Some points, one per row:
[ 20  27   3  11  29  10 -52   1]
[  6 -19 -44 -38 -19 -55  27 -14]
[-127  -78  -72  -55  -77  -98   -4   58]
[ 22   3 -16 -32   2 -14  20   4]
[37 42 36 54 40 -4 50 98]
[-12 -46  -4  13  41   0 -14  26]
[-15  -9 -26 -19 -15 -23 -23 -32]
[-50  28  50  69  18  23 -26 -40]
[-18 -39 -14 -11 -28 -11  23  18]
[39 43 32 27 37  9 22 28]
[  4   3 -16 -18 -12  18  41  12]
[ 33  31  20  -1  25  21 -37  20]
[  3 -21 -18 -24   0  19  -6  -8]
[-40 -35 -38 -28 -13 -47 -27  21]
[ 0 25 10  1 -2 46 -3  0]
[ 18  19  11  16  15  21 -39  13]
[  2  24  14  25  36  -7 -51  -1]
[-17  -5  11  -8  10  52  -6  -9]
[  1  -8 -23 -19 -27  19  32  -1]
16 more points follow, each with its number after it:
[-39 -25 -47 -27 -54 -16 -61 -61] 0
[ 13  40   5  -7  17   9 -39 -42] 1
[ 32  21  14  -6  43  -7 -22 -14] 2
[-11 -26 -38 -29 -51  -4  88  11] 3
[ 19  26  13  18  17   3  -2 -15] 4
[-84 -75 -65 -26 -98 -18 -80 -60] 5
[-63  26 102 127  49  -8 -44 -38] 6
[-29 -22 -39 -20 -50  32 -10  -7] 7
[35  8 -2 -9 10 -9 13  1] 8
[ 26 -13 -20 -20   2   0  -4  -4] 9
[ -3  -7   5   0  10 -36  13  32] 10
[41 62 45 31 29 48 18 -7] 11
[  1  33  42  28 -10  40  28  45] 12
[ 10  26  16  -8 -21  30  21 -10] 13
[ -2 -14 -21 -30  -6 -27 -38 -32] 14
[  6  50  18   5  24  19 -34 -33] 15
Which of these numbered points is nearest to each point below, looking only along the 2 directions in which the first points spread most? Its number follows each.
[-23  29  61  86  39  16 -34 -40] > 6
[ 54  51  39  41  51  33   1 -15] > 11
[  4 -39 -21 -16 -37 -28  80  62] > 3
[ -9 -23 -10 -17 -24 -21 -18 -51] > 14
[33 33 31 11 17 18 12 32] > 12
[53 26 23  7 30 -7 29 20] > 12
[45 40 21  8 15 23 28  1] > 12
[-27 -51 -50 -28 -56  31 -26  -6] > 7
[ 43  43  29  28  26  33  18 -27] > 11
